One vector is turned by the same rotation once a tick. Each row is the vector after some number of ticks, and that number follows the row.
The counts run from 0 to 257.
[-37  -4 -18  27  -2  17 -13  22  21  -6 -22   2  36  12   9  22   5   0
 -20 -17   0 -12  -1  13  -1 -22  19  -7 -25 -19 -15   9 -28  -7  13   1
 -34 -20  11   7  22  17  54   0 -18   3  13  -7 -12  35  -9   4  -3  22
 -11 -27 -20  26   6  31   7  15   1 -10 -21  14 -28   4   1 -16   5 -13
 -20 -21  -4   1  -1 -24   2 -15 -12 -46  -1 -14]	256
[-15   1 -29  26  23 -11  -8  45  21  -4 -11   8  45   9  18  13  -9  -2
 -11 -12  10  -7  -8   8  -7 -33 -11 -20 -15 -15  -7  -1 -11  -1  29   1
 -42  -5 -40 -13  -4   0  28  -3  -6   1  16  -7  -3  14  -8  11 -14  -9
   2 -34 -31  21   5  19  -7  13  -9  -2   1  13 -30  11  -8 -17  23   2
 -17 -32  18  19   8 -33  -2   0   7 -54   0   2]	59
[ -4 -23 -10   8  -1  -9  -1  18  13  23 -24 -25  32   7  15  16 -19 -12
 -13   6  17  16  -3   0  15  -2   1 -21  11  -9 -11 -14  -1   3  23  18
 -28 -26 -12  -4  34  16  51  -4 -29   8  28   3   9  24   0  -3  28   5
 -47 -23 -29  -4  -7  30  17  28  -6  15 -34  17  -2 -14  10 -21  -7 -14
 -31 -13  -4   6 -17 -16  17  17   8 -29  17   8]	6
[  1   7 -13  11   0 -24  -4  39  29  24 -14 -10  21   1  15   0 -17 -15
 -15  -8  23  27 -22  19  16  10   6 -23   6  -6  -9   3   0   7  31  24
 -26  -1 -50  -7  -2  -3  46 -24  15   1   4  -1  -4  36  -4   3  -2 -20
 -13 -34 -14   1  33   8  -1  18   7  -3 -19  23  -6  -9  11 -28  33  -2
 -32 -28  15   9 -17 -12 -16  17  12 -29 -13  14]	213
[-21  -3 -12  20   7 -10  -2  13  20  15 -17 -12  19  -4  26   9 -23 -28
 -11  -4  15  20  -6   6  25  -1  18 -24  10 -24 -20  -3 -12   2  40  28
 -29 -12 -23   7  13  -3  48 -21 -21 -13  26 -25   2  31  -3  11  18  -6
 -20 -13 -15  -1  35  18  20  34  -3  -2 -21  29 -17 -22  29   1   5 -13
 -30 -11  -4   0 -12  -2   2  10   9 -35  -3  12]	205
[ -2  -2 -24  20   1  -9   4  22  26  21  -8 -13  20   5  18   8 -29 -12
 -11  -3  14  23 -18  11  39  24   6 -22  12 -12 -21   4   2   5  37  29
 -29 -19 -21   7   2  -3  54 -31   7  -7  21  -9  -1  34  -1  -2   6   7
 -24 -13 -14 -10  17  16  -1  30  -4   8 -27  14   2  -5  -4 -21  41 -17
 -35 -26  -1   8 -18 -12 -10  20  24 -21 -20   4]	201
[ -9  10  -4   0  -2  -2 -13  34  38   3 -14  -4  32   2   0  34   8  -2
 -25 -18   8  15  18   2  24  -8   6 -17 -28 -23 -26   4   0 -11  41   9
 -29 -13  10  14   7  18  35   2 -42  -6  11   4  -3  28 -15  -2 -26   9
 -29 -10 -25  19 -14   9  -1  34  -6  -2 -17  21  -3 -11  28  -7   4 -14
   1 -25 -34   8 -19  -6  20   6  10 -40  18  -3]	97
[ -8 -12 -23  17 -17  15 -32  37  19   1  -3   4  55  18   3   8  -9 -14
  -3 -26   3 -11 -20  16   1   0  10 -12  -2   5  -4   5 -31  13  18 -14
 -17 -23 -22 -22   5   8  53 -19  -7   7  32   1   2  22 -14  -5   3  26
 -16 -36 -29  18 -11  22   2  21   0   8 -34  16 -10  -2  -8 -45  14   7
  -7 -25  12  15   4  -1 -12  -8   9 -47   0  -6]	240
[  9 -13 -18  27  -1   4   3  17  21   6   0 -12  30   0  25  27 -31 -15
  -2  -5   5 -14 -12   6  37  16  -4 -23  -1 -26  -8   7  18  -6   7  29
 -23 -43 -10  11  20   4  53 -15 -19  18  24  -2   5  22 -10  -7  23  12
 -38  -7 -20  -3  -5  12  15  15 -16   6 -15   0   6  -7   1 -19  18 -27
 -36 -26   2  12 -24 -25  16   3  24 -24   8  -7]	184
[ 17  35   2  19   1  -7   8  20  42   2  -7 -14  54  15  -4  21 -22 -23
 -12  -7   1  21   4   1  25   5   5 -23 -10 -24 -31   4  -1   1  39   0
  -1 -21  16  13 -11  26  49  -8 -41  -8  23  -1  28  14 -14 -16 -16  26
 -15 -10 -12  -7   4  11  -2  21 -13  27   2   8 -12 -21  12 -10  17  -5
   1 -15  -8  22 -10  21  16  -8   7 -40   1   4]	113
[  8  24  -6  -5  -2 -12  -8  52  45   7 -14  -2  22   4   1  36  11  -3
 -16 -14  11  23   6   5  28  11  -6 -34 -31 -11 -21   9  13 -12  31  15
 -23 -11  -1  20  -9  16  44   3 -20 -12  -2  10  -6  32 -18  -6 -37   1
 -25 -21  -7  16  -1   5 -14  20  -8   9  -6  20   2  -5  16 -18  28 -23
  -6 -30 -17  13 -24 -16  20   3  18 -35   6   0]	104
[ 24  32   5  19  -2  -8   6  37  46   3  -3  -7  49  12   5  15 -12 -37
  -8   5   9  25   9   6  22  16  -1 -34  -4 -13 -22   0   1   4  37   6
   6 -20   4  10 -13  28  48 -18 -30 -15   9   8  25  23 -29 -17 -19  23
  -3 -18 -13  -7  17   9   4  24   4  26  -6   9 -15 -19   7 -10   6  -4
   5  -2  -5  19  -3  14   9  -7  12 -42  -2  -1]	119
[ -2 -10 -25  12 -14  -3   0  23  13  26 -24 -24  32   6  20   9 -19   0
 -17  -8   4  15 -15  -5  30  10  -6 -23  11   3  -2   4  -7   7   8  12
 -15 -30 -12 -12  27  11  63 -11 -19   5  35  -2  16  17  -2  -9  17  12
 -40 -27 -15  -1  -1  20  18  24   0  13 -24  14   9 -14  11 -49  20 -15
 -22 -20  -1   9 -20  -3  12  21  27 -30  -3  16]	18
[-14   0  -4  27  -2  -2 -18  27  14   0 -17  -1  42   3   9  11 -11  -3
 -19 -19  11 -27 -16  17  -7 -24  25 -15 -20 -22   3   8 -19  -1  -2  -6
 -33  -8 -21 -20  17  12  40 -18 -24  15  24 -17  -7  24 -14   0  -5   0
 -13 -40 -24  29   0  14  10   2  -3 -18 -13  20 -24 -15  13 -31   4  13
 -26 -16  16  18  -8 -27  -5 -20  -8 -53   5  10]	243
[-10  16 -17  30  26 -12  -3  39  27  -4 -11   3  49   6   5  -5   0  -4
 -14   0  13  -4  -9  12  -5 -37   0 -14 -19 -20  -7 -14  -9   2  20  -7
 -31  -7 -33 -17  -7   5  32 -21  -5   0  13  -2  -4  18 -13   6 -13   1
   6 -35 -34  10  16  11  -7  11  -9   3  -3   4 -31   9 -10 -19  31  10
 -12 -32  13  27   4 -32 -22   0   1 -56  -9  -2]	60
[  6  13   3  24  -7  -2   4  37  40  -7  11  -4  46  11  18  16 -18 -32
   4   1  -2  30   7   4   9   8  -3 -19   9  -9 -16  -9  -8  19  42   5
  -8 -20  -9   2 -20   2  37 -26 -24 -20  16  -8  20  37 -18  -3 -28  21
   4  -7  -8   4  16  23  -6  30   2  25  -4  21 -16 -25  -9 -13  10   4
  -6 -11   5  11   1   1  -7 -16  29 -31  -6 -16]	131
[-16  -3 -10  14   4 -14  -6  25  22  20 -20  -6  26   5  27  10 -16 -32
 -11  -7  15  31 -12  12  16  -5  20 -30  15 -11  -7  -2 -14   3  44  33
 -20  -2 -35   2  13   4  45 -13 -15  -9  10 -15  -1  32  -1  12  19 -12
 -16 -28 -10   1  32  16  23  34  11  -4 -19  27 -13 -19  30 -15   0 -11
 -22  -7   6   2 -14   2   6  10   1 -36   2  17]	211
[ 21   1  10  13  -9 -10   4  28  48   4   8 -21  39 -14   2  11  -2 -29
   9  -7  19  17  -8  28  -9 -15   4  12   7 -19  -6   1  -1  13   7  13
  -1 -31 -26  -1   7   5  36 -31 -18  28 -11  13   0  49  -9 -18 -15   8
 -23 -25 -30   2   2  13   5  -2   9   2   4  -3  -4  -3 -26 -22   9  14
 -33 -35  13  26 -24 -23  -6   2  14 -34   3 -28]	157
[-17   1 -24  23   3   2  -3  17  28  12 -11  -7  12   7  24  13 -17 -23
  -7  -8  11  23 -15  11  35  18   5 -29   7 -15 -21  -5  -1  -3  36  32
 -28 -19 -15   7   3 -10  50 -26   3 -12  17 -12  -6  43  -5   6   9   0
 -17 -16  -9  -1  32  17  10  34  -2   1 -26  23  -9 -10  10  -4  31 -24
 -29 -20 -18  -1 -13 -16 -11  13  28 -27 -14  -1]	200
[-20 -22  -5  10   2   2  -7  11  12  15 -24 -31  37  10   8  29 -13 -17
  -9   4  13  19   2  10   9  -6   0  -9  15 -13 -16 -15  -4  -5  21  17
 -31 -33  -8   4  32  11  57   8 -26   7  20   4   4  32   7  -1  26   2
 -38 -16 -19  -1   3  41  16  13  -5  14 -21  16  -4  -6   3 -22  -6 -28
 -27 -14  -1   4 -16 -23   9  12  11 -27   6   1]	0
[ 12  33   8  24   1 -16   8  49  44  -2 -14  -7  35   7  17  21  -7 -19
 -16   8  17  24  10   4   6   4   4 -36 -10 -21  -8   8  15   0  20   8
  -9 -13 -13   9 -18  12  43 -17 -22  -4  -2   1  11  35 -24  -9 -40  -2
   5 -16  12   8  29   1 -11   5  -1  15  23  16 -16 -23  12  -9  23   2
 -18  -5   7  17 -15 -21   4 -19  18 -42 -12   9]	123
[ 18   5   1  21   3   2  -8  16  32  -1  -7 -16  15  -7  -5   5  -2 -27
  -1   1  28 -12  -7  26  14   2   4 -22  -4 -36 -16 -19  11 -18  -2  23
 -13 -31   1   2   5   7  39 -43 -36  20  -4  18 -13  51 -19 -16   7  15
 -32 -20 -33   8   7  11   9   1  10   7 -11   3 -16  -1   0  -6  11  -5
 -33 -19  -8  24 -26 -32  -7   1  19 -42 -10 -20]	175
[ 16  25  -2   0   1 -24  -1  41  49  10  -2  -5  38   4 -15  10   5   7
 -21 -11  13  16  -1   6  23   6   6 -11 -33 -21 -26  13  13   1  28   5
 -21  -7   3  13  -1  12  41 -11 -22   2  13  10  -3  30 -19 -19 -39   6
 -27 -22 -29   7 -21   3 -22  22 -12   5 -20   0   8  -4   5 -18  34  -8
  -7 -39 -18  22 -22  -7   4  10  16 -31   8  -2]	99
[ 12  12 -11  23   5 -28  14  13  27  32 -13 -14  40   2  14 -10 -31 -25
 -10   5  18  23 -19  17  22   1  24 -10  12 -23 -13   4  -7  15  31  23
 -16 -11 -26  -2  17  15  52 -31 -10  10  27 -17  16  17  -2  -6  11  -4
 -21 -30 -18 -18  36  10  20  20  -1  -9 -13   3 -16 -12  14 -17  18   2
 -30 -17  15  16 -19   5 -10  10  -8 -36  -3  14]	209
[ -5   2  -7  17  -6 -15  -4  29  14  23 -40 -29  11  -4  16   2  -2   7
 -28   4  22  12 -10   1  15  -1   4 -31  -2 -18   3   4  16 -10  -7  14
 -30 -21 -23 -15  27  12  53 -19 -19  18  15   0  -1  33   1  -4  -2 -10
 -36 -31  -9  14  19  11  11  14  -1  -1  -9  22   1 -18  22 -34  19 -10
 -38 -16   2  12 -35 -31   2  14  19 -26 -10  22]	14
[-19   2 -17  26   1   8   2  12  21  12 -18 -16  13   1  23  16 -14 -28
  -6  -3  16  18  -6   7  30   8  18 -25   7 -28 -14  -7  -8 -11  26  36
 -30 -20  -9  13  12  -2  54 -27 -16  -5  16 -15  -8  42  -6   7  20   2
 -20 -14  -3   3  44  20  21  29   9  -6 -18  23  -9 -13  22  -3  12 -28
 -31  -7 -11  -1 -17 -12  -4   5  15 -28 -16   4]	199
[ -1  26 -12   6   0 -13  -4  47  40   1  -9 -10  29  11   8  42  -6  -2
 -20 -16   9  11   6   0  24  10  -9 -37 -28 -19 -26  14  13 -11  31   3
 -20 -16  -7  18 -19   6  45   6 -28  -6  14   0   2  33 -10  -8 -32  -1
 -16  -3   5  14  -1   4 -17   8 -21  23   7  21  -3 -16  14 -14  28 -18
 -16 -28 -13  14 -19 -13  20   0  29 -35   2  12]	110
[  2  12  14  29  -7  -6   6  43  46 -13   0  -6  40   3  19  10  -8 -39
  -4   2  13  25  15   6  -8  -8   7 -17   5 -22 -10  -7  -5  12  36  12
 -10 -13 -17   8  -7  -1  24 -26 -29  -9  -4  -8  12  49 -28   2 -33  11
  10 -13 -12  14  23  13   1  26  16  13   7  29 -26 -28   5  -2  -5  17
 -14  -2   7   9  -6  -9  -5 -18  26 -46   1 -18]	136
[ 28  33   1   9  -4 -27   7  28  48  14  -4 -11  49   3 -14   8  -3   1
 -16  -9  10  16   1  10  27  -2  11 -12 -28 -26 -24  11  11   2  19   3
 -15 -11  11  12   4  29  45 -15 -27   6  11  14   9  19 -20 -25 -31   6
 -31 -24 -24  -2  -8  -2 -11  18 -10   3 -11  -9   3  -5   5 -20  30  -3
  -2 -31 -12  27 -26   3   7   6  -4 -38   7   4]	100
[  3   6  -7  18  -3  -6 -16  25  19  22  -8 -15  43  11  -5 -11 -21 -32
  -5 -14  22  14 -26  26   4 -12  19 -14  11   1  -7 -16 -29  13  29  -6
  -9  -5 -32 -29   4  12  46 -34 -12  10  23  -3   5  27  -7  -6   9  10
 -14 -45 -28   3  22  12  12  17   7   1 -21  16 -16 -19  14 -29   9  21
  -7  -9  12  21   0   4 -23  -3   3 -45  -9   8]	227
[ -7  21  -3  29   8  -8   4  37  33   0 -11  -2  50   1   3  18  10   9
 -20 -10   9   5  12   6   4 -32  18   9 -26 -16   4   3  13   3   4  13
 -34 -14   6   1  37  22  29   1 -27  11  17  10   1  17 -12 -17 -31  -7
 -30 -41 -31  13  -5  12   7  17  -9 -21  -7  -4   8   0  16 -20  11  -4
  -2 -21  -5  23 -22 -24   7  -6 -12 -47  21   1]	83
[ 10  26  -1  23  -8   3   4  38  42  -7   5  -7  45  15   8  18 -17 -39
  -1   7   7  32   7   7  16  13  -3 -29   7 -11 -11  -1   1   8  35   4
   3 -28  -2  12 -18  15  55 -19 -12 -17  10   5  29  38 -20  -7 -25  19
   6 -13  -3   0  24  19  -1  26   3  28   3  12  -9 -14  -3 -20  14  -8
  -1  -6   2  21  -5  11  -2 -18  22 -30 -12  -8]	125
[-21  -7 -20  14  -6  -2  -9  31  13  20 -21 -12  36  14  24  25 -18 -35
  -7 -16  11  29 -19  10  10  -7  11 -18  15  -1  -5   0 -22   8  42  17
 -18  -8 -42 -11   8   4  53   0  -4  -1  21 -13  -1  34   8   9  19 -14
 -21 -27   3   0  29  24  27  22   0  -3  -8  25  -3 -10  20 -23   6  -7
 -20 -14   7   5  -5   0   5   6   5 -35  -5  24]	217
[-10   8 -28  18  12  -4   0  33  22  -1 -25   4  39  16  27   9  -9 -23
 -12  -9   0   3 -16  -2  10 -29  10 -24  -6 -18 -11   5 -32   5  33  13
 -16   2 -24  -1   5  23  46 -12 -21  -4  12 -13   2   9 -14  14   9   5
  10 -39 -22  14  19  10  31  16  22  -9  -7  17 -38  -4  16 -19  13  -5
  -8 -22   7  10   1   7  13   2 -12 -55   1   3]	45
[ 15  -6  -3  10 -17 -13  -1  35  47  -4  19 -13  44  -8  19  17  -8 -22
  12 -12  16  19   0  15  -7 -11  -8   7  15 -13 -13   7  -9  25  27   5
 -11 -22 -34   3  -4 -10  29 -25 -15  14   0   4   5  45 -12  -4 -29   7
 -11 -11 -30  10 -11  18  -8  12   3  12   5  15 -12 -10 -25 -22  19  17
 -31 -40  14  13 -17 -22 -11   0  32 -30   5 -29]	150
[ 10  33   0  12  -3 -23   1  35  42   3 -10 -12  34   6  -6  20 -11   0
 -22  -9  13  15   5   9  21  11  -4 -31 -24 -25 -29   8  15  -9  29  -5
 -20 -14  -5  10 -21  10  43 -11 -30  -5  15  -5   2  31 -18 -15 -39   2
 -12  -9  -3   5   6   0 -25  13 -17  21   9  12  -4  -6   7 -12  37  -8
 -23 -26 -11  21 -18  -9   3  -2  25 -39 -13  11]	111
[-13   9 -27  35   6  14 -11  45  22  -6   1   6  59  18   1   3   6 -28
   5   1   9  17   4  17  -2 -26   2  -5  -5   0  -5 -21 -13   5  21   5
 -21 -20  -6 -12  10  22  40  -9   1  -9  19  23   8  19 -12  -9  -7  17
 -11 -42 -39   4   4  28  11  23   3   3 -16  -4  -3  18 -13 -30   9  -2
  13 -17  -2  23   7 -12 -14  -5 -10 -50   3 -23]	68
[ -8  -5 -14  17  -9  -4  -8  17  11  14 -11 -17  50   9   7  11 -27 -35
  -2 -15   8  16 -22  14   5 -12  16 -12  20   3 -10  -5 -33  10  39   4
  -8  -9 -35 -19   7   9  50 -13 -18   3  37 -13  14  20   3  -2  19   2
 -20 -37 -18 -12  20  24  25  22  -5   6 -18  19 -11 -18  17 -27   5  11
 -12  -6  11  11   0  14  -6   3   2 -43  -3  18]	222
[ -2  10 -15  30   7 -17  17   1  25  23 -12 -21  36   1  19   1 -36 -19
 -13   2  12  16 -16   9  27   1  22  -8  11 -31 -18  12  -3   8  26  22
 -21 -23 -15   5  17   9  57 -29  -8  14  32 -26  16  17   1  -2  12  -8
 -23 -20  -7 -19  34  16  15  15 -16  -9  -8  -2  -8 -14  12  -8  29 -11
 -40 -17   9  11 -25  -5  -2   6   2 -29  -9  21]	203
[ -7  -8 -18  10  -8   8 -25  47  28   3   1  14  39  17   2  -3  -4 -11
  -6 -19   3 -11 -17  25  10   0  12 -19  -7  -3  -4   2 -23  10  14  -7
 -19 -18 -14 -11  10  12  46 -24   4  -2  12  13  -6  23 -20  -4   1  23
 -13 -42 -43  22 -17  20  -1  23  10   0 -43  12 -13   5  -8 -45  16   1
  -4 -26  12  13  -4  -7  -4  -9   0 -44   7 -13]	246
[-10 -11 -24  18 -17  14 -25  40  15   8  -9  -4  52  19   1  15 -11 -30
   3 -22   7   1 -19  19   4  -1  12 -12   7  13   0  -4 -33  10  19  -4
  -1 -16 -29 -26   7  14  59 -14   1   5  25   6   1  27  -3  -8  12  16
 -12 -46 -21  11   8  17  18  17  12   3 -26  15  -1  -4  -2 -51  11   6
  -6 -14  14  20   6   6  -8 -10   2 -43  -5  -1]	234
[  4   5 -21  27   5 -16  12  11  28  23  -3 -13  29   3  16  -3 -36 -14
  -5   0   6  19 -22   9  35  14   8 -12  12 -22 -18  10   8   7  27  26
 -21 -19 -21   8  11  -2  52 -30   2   3  30 -18   8  19  -1  -6   7  -2
 -25 -16 -12 -18  26  15   6  17 -11   0 -19   0  -2  -6   3 -15  38 -12
 -41 -32   7  16 -20 -11  -8  14  13 -19 -16  11]	202
[-11   6 -14  34   8 -14  14   2  19  21 -17 -22  34   0  23   7 -30 -28
 -14   0  11  12  -8   0  26   1  25 -16  13 -28 -17   5 -13   3  34  28
 -23 -15 -12   0  20   8  48 -24 -24   1  34 -27  10  27  -2   6  12  -7
 -24 -20  -5 -13  38  17  25  22  -6  -9 -11  12 -12 -21  32   0  12 -13
 -36 -10   3   3 -18   1   0   4   1 -35  -5  17]	204
[ -2  -8  -9  10  -7  -9   1  32  11  20 -32 -23  23   3  22   8 -10   0
 -25   1  16  13 -14  -6  21   6  -3 -31   4  -2   0   5  12   0  -4  24
 -28 -22 -22 -11  33  17  60  -8 -17  11  21   4   6  26  -1  -2   8 -11
 -41 -34 -12  11   7  15  13  18  -2   5 -23  20   9  -8  17 -39   5 -17
 -31 -16   4  12 -29 -26  14  18  16 -29   2  19]	13
[ 21  18  -3   9  -2  -9   8  49  42  -1  -3   3  53  18  15  24 -18 -35
  -2   1  -1  26   5  -3  20  16  -4 -36  -4 -10 -16   9   3   9  34  17
   2 -23  -8  24  -5  30  51  -2 -23 -13  14   1  23  18 -19 -10  -8  11
   1 -10  -8  -2   7  14   9  27   1  30   1  10  -9 -15   7 -18   0  -6
   3 -10   2  19  -6  13  26 -10  10 -40  12  -2]	120
[-11  -6 -13  23  -5  -2 -16  32  15   8  -9   1  54  10  16  16 -17   5
 -17 -21   4 -29 -17  15  -3 -18  19 -10  -9  -8   0  23 -16  14   0  -6
 -30 -13 -32 -23  21  12  43 -11 -17  23  31 -13   1  14  -7  -3  -6   0
 -16 -36 -25  20 -15  13   6   6  -8  -9 -17   8 -15 -10   5 -41   9  15
 -24 -26  29  19  -5 -26   4 -17   1 -40   9   8]	242
